In the rows, zero is written as 128.
One turn moves every row onto another: examples first, then more rows asked:
Zakap: [120 118 124 185 124 185 154 121 122 111 122 140 135 123 102 138 134 129
 121 122 110 120 117]
Fozis: [111 127 115 140 130 110 150 114 129 136 101 130 119 126 150  96 146 141
 148 155 158 151 120]
pekez: [122 152 112 147 108 134 165  78 125 181 121 118 137 144 117 140 109 122
 114 123 130 116 129]
rer: [136 187 109 124 112 117 137 116 125 126 148 144 151 127 114 130 100 117
 116 141 118  95 126]
lon: [111 123 125 183 128 176 148 131 118 120 112 140 135 123  95 139 139 131
 122 123 110 109 112]
Fada: [136 183 116 127 115 122 139 124 137 126 142 137 150 116 130 145  75 113
 114 121 116 117 126]
ditu: [150 127 122 145 130 131 122 105 143 126 116 136 116 108 180 118 136 130
 136 125 132 173 128]
Labe: [130 156 112 148 107 135 151  75 123 181 127 121 138 148 117 138 118 118
 109 120 121 110 131]
Mimar: [129 173 114 126 110 123 154 117 141 117 145 131 150 121 126 137  71 111
 114 127 122 124 128]
sarat: [112 124 128 185 127 175 140 132 120 119 111 137 137 124  98 141 139 124
 115 114 105 110 112]
kal: [102 116 143 116 123 123 120 122 129  85 103 111 109 127 151 165 128 132
 127 127 135 137 118]
Vonet: [147 161 112 147 116 148 148  76 124 181 130 131 135 132 131 154 110 123
 117 115 119 120 132]
Navi: [125  60 116 118 123 122 138 148 130 145 170 116 124 117 117 128 112 124
 123 108 132 139 132]
vuk: [118  84 133  95 134 126 117 152 135 149 135 119 141 104 112 114 108 131
 124  97 146 150 125]
goned: [122 132 134 112 134 131 108 121 112  94 111 135 107 120 149 167 153 147
 140 146 131 116 118]
som: [126 123 131 113 123 132 112 106 111  83 123 134 107 131 144 152 161 145
 135 155 131 115 122]
keze: [108 134 117 142 126  96 122 118 126 143  96 127 120 136 142  93 164 132
 133 145 143 132 117]
gen: [150 102 124  91 143 140 102 143 118 155 151 148 139  94 112 117 135 148
 138 118 140 130 126]
zusa: [138  83 118 115 140 123 114 166 119 163 162 132 124 102 122 146 124 135
 132 105 124 121 125]
muvo: [126 171 109 125 105 120 160 111 137 115 151 133 150 131 117 125  80 113
 115 139 128 117 129]
Tefa: [125 154 114 147 114 143 170  82 128 180 121 121 137 135 125 148 100 126
 118 121 133 125 129]
bodu: [120 117 127 186 123 184 147 123 125 109 120 137 135 123 104 141 132 124
 115 113 104 122 117]
sudos: [127 138 124 145 125 100  95 115 131 143 101 129 119 130 152 102 167 120
 122 125 122 133 120]
Mok: [143  83 112 113 137 124 114 156 111 161 172 139 123 108 113 135 140 140
 133 122 124 110 126]
lak: [138  79 123  95 118 132 113 120 128 133 163 128 140 121 102  90 137 129
 118 117 138 137 136]
Tero: [104 107 138 118 113 125 126 106 128  74 115 111 108 139 146 149 136 128
 121 136 134 137 124]
muzot: [111 128 141 114 134 128 112 130 121  94 100 124 109 118 154 173 137 141
 136 132 134 128 115]
Ravip: [115 120 124 183 127 182 155 126 119 115 118 140 135 123  97 138 137 133
 124 126 112 114 114]
sigap: [116 120 129 187 124 177 141 128 125 114 114 135 135 124 102 142 136 122
 113 109 101 116 115]
pitig: [117 111 132 114 112 129 121  98 120  73 125 123 108 142 142 143 153 134
 126 151 133 125 126]
fabol: [138 158 114 147 118 149 161  82 127 180 125 127 136 130 132 155 100 127
 121 116 127 128 130]
fop: [148 135 125 147 128 117  94 108 138 133 110 134 117 117 174 115 154 120
 123 114 117 154 127]
mefem: [140  72 108 114 125 123 126 142 111 151 181 135 123 120 107 120 142 135
 129 132 130 113 130]
nas: [122  75 130  97 120 124 119 132 137 135 149 116 140 119 104  96 118 123
 116 105 144 148 132]
konu: [129 177 107 124 105 117 151 110 128 119 152 138 151 133 111 122  94 116
 115 147 125 102 128]
bomi: [152  92 121  92 130 141 106 124 117 143 164 145 138 109 105  99 144 142
 131 125 137 128 132]
rar: [133  99 131  92 145 133 108 158 126 157 135 135 138  92 115 124 117 142
 136 104 145 141 121]
sif: [142 161 112 147 110 142 143  74 122 181 130 129 137 141 124 146 119 120
 110 117 117 111 132]
Kuga: [131 123 116 143 132 128 149 107 139 127 111 135 116 112 169 109 133 140
 147 145 152 173 124]
bere: [131  61 111 116 119 123 137 139 122 143 179 122 123 124 109 116 128 130
 124 124 132 128 133]
Nere: [140 189 115 125 117 119 130 123 129 129 144 143 150 119 125 142  91 115
 115 129 113 102 124]
pesez: [129  71 121 117 133 123 125 163 129 155 162 120 123 106 124 142 109 128
 125  99 128 137 127]

kal turns into muzot
sigap turns into sarat
sudos turns into keze
And these:
vuk turns into rar
bere turns into Navi
sif turns into Labe
rer turns into konu

One turn moves every row onto another: examples first, then more rows asked:
rina: [136  92 137 108  87  81 159 102 110 108  80 144 112 140 150 116 135 138
 120 163 132 141 109 127 159 139 127 108 130]
tek: [ 99 137 163  77 140  80 102 103 110 133 149 140 125 152 111  93 124 132
 103 101 154 119  98 159 144 176  75 117 128]
sevu: [149 122 140 134  78 105 154 130 114 119 128 104 102 118 144 140 159 121
 130 127 141 137 154 116 131 135 110 103 106]
kam: [ 98 135 167  79 144  88 113  98 121 140 167 133 134 155 118  89 125 115
 105  99 145 126  95 152 142 172  78 124 138]
geg: [129 125 150 140  85 113 147 134 120 100 134 157 144 110 175 134  88 131
 119 107 113 165 142 146 142 163  98 102 128]
nokad: [ 94 134 164  81 141  81 107 100 110 137 155 143 123 150 113  97 124 134
 103 100 156 117  99 157 144 176  73 123 128]
bife: [127 135 187  64 141  93 100  99 106 140 144 143 126 151 105  95 137 123
 107 120 156 125 104 158 154 177  90 131 135]
Gurod: [126 134 178  69 138 113 108  97 107 132 150 148 140 146 106  98 128 120
 102 104 136 134  97 157 151 186  77 133 143]
lazir: [101 133 171  75 141  85 110 104 120 138 160 133 135 153 116  89 126 113
 106  95 144 123  92 152 144 168  79 118 137]
panen: [131  88 135 113  92  88 167  93 111 112  91 145 109 141 156 118 134 140
 117 167 135 143 114 125 156 139 125 120 128]
Leb: [151 103 124 107  69 109 150 131 141 126 111 155 155 165 166 135 135 130
 128 131 117 156 113 154 156 146 116 113 146]
rep: [126 134 185  67 142  97 105  91 108 143 150 143 125 152 108  96 137 125
 105 122 157 127 106 156 151 179  88 139 134]
bif: [124 128 180  70 140 113 110  94 104 136 155 150 137 141 108 101 127 119
 104 104 137 130  97 154 152 183  75 136 141]
pifiz: [103 140 167  76 141  86 109 103 122 135 161 129 138 157 115  85 125 114
 105  98 142 128  93 155 142 174  81 119 136]
Pabin: [147  92 128 109  73 109 153 130 137 134 117 158 151 159 171 145 133 129
 130 128 120 149 112 147 158 138 113 118 146]
refo: [125 130 182  67 138 108 106 101 103 134 149 149 140 140 105 102 127 119
 106  99 135 130  92 156 153 181  76 129 142]
zup: [153 125 130 138  72 121 151 137 120 108 128 113 119 113 138 147 148 120
 131 112 129 144 147 123 133 144  95  94 116]
sos: [129 125 150 140  86 113 144 138 121  99 131 156 148 111 173 134  87 129
 118 107 113 166 141 147 144 165 101 101 128]
Nisev: [137 100 131 111  88  87 163  96 112 105  84 139 112 149 154 110 137 143
 115 170 132 148 116 131 157 147 130 115 130]
farop: [135 127 176 126  98  66 135 122 128 117 124 131 109 121 176 116 111 125
 124 157 160 148 161 135 147 140 138 100 112]
zasor: [152 125 127 142  77 126 157 128 122 111 138 113 117 115 144 149 148 123
 127 116 131 145 151 121 129 144  93 105 115]
nisar: [148 100 122 113  75 115 158 123 142 133 121 155 150 168 172 137 135 132
 126 136 120 157 117 150 151 147 113 125 147]
rusud: [136 128 175 128  98  67 136 118 130 118 127 131 108 124 177 113 110 126
 122 158 160 151 162 135 144 141 138 104 112]
Siviv: [ 97 139 162  80 141  83 106  96 112 134 153 141 124 154 112  93 126 134
 100 104 155 122 100 158 142 179  74 125 129]
zif: [156 133 124 139  72 125 153 131 123 106 132 110 120 121 139 140 149 126
 127 117 128 150 151 126 130 151  97  99 116]
Sop: [151 130 136 138  79 110 156 124 116 117 129 101 102 124 145 132 161 124
 125 135 142 143 160 118 127 143 111 107 107]
Kigo: [124 128 190  65 141  93 101  96 106 144 149 145 125 145 108 102 137 123
 108 118 156 122 103 153 153 174  88 134 134]
bama: [153 132 138 134  75 104 148 133 114 113 121 101 105 122 140 132 159 121
 130 131 140 140 157 121 133 141 112  98 106]
bos: [137 130 173 127  98  66 135 121 128 115 124 130 109 123 175 112 110 126
 123 157 159 151 163 135 147 143 139 102 112]
kuz: [131 127 148 141  86 114 146 134 122  99 133 156 146 113 174 131  87 131
 117 109 113 167 144 148 142 167  99 104 128]

sevu turns into zup
geg turns into farop
And these:
nisar turns into panen
lazir turns into tek
Kigo turns into refo

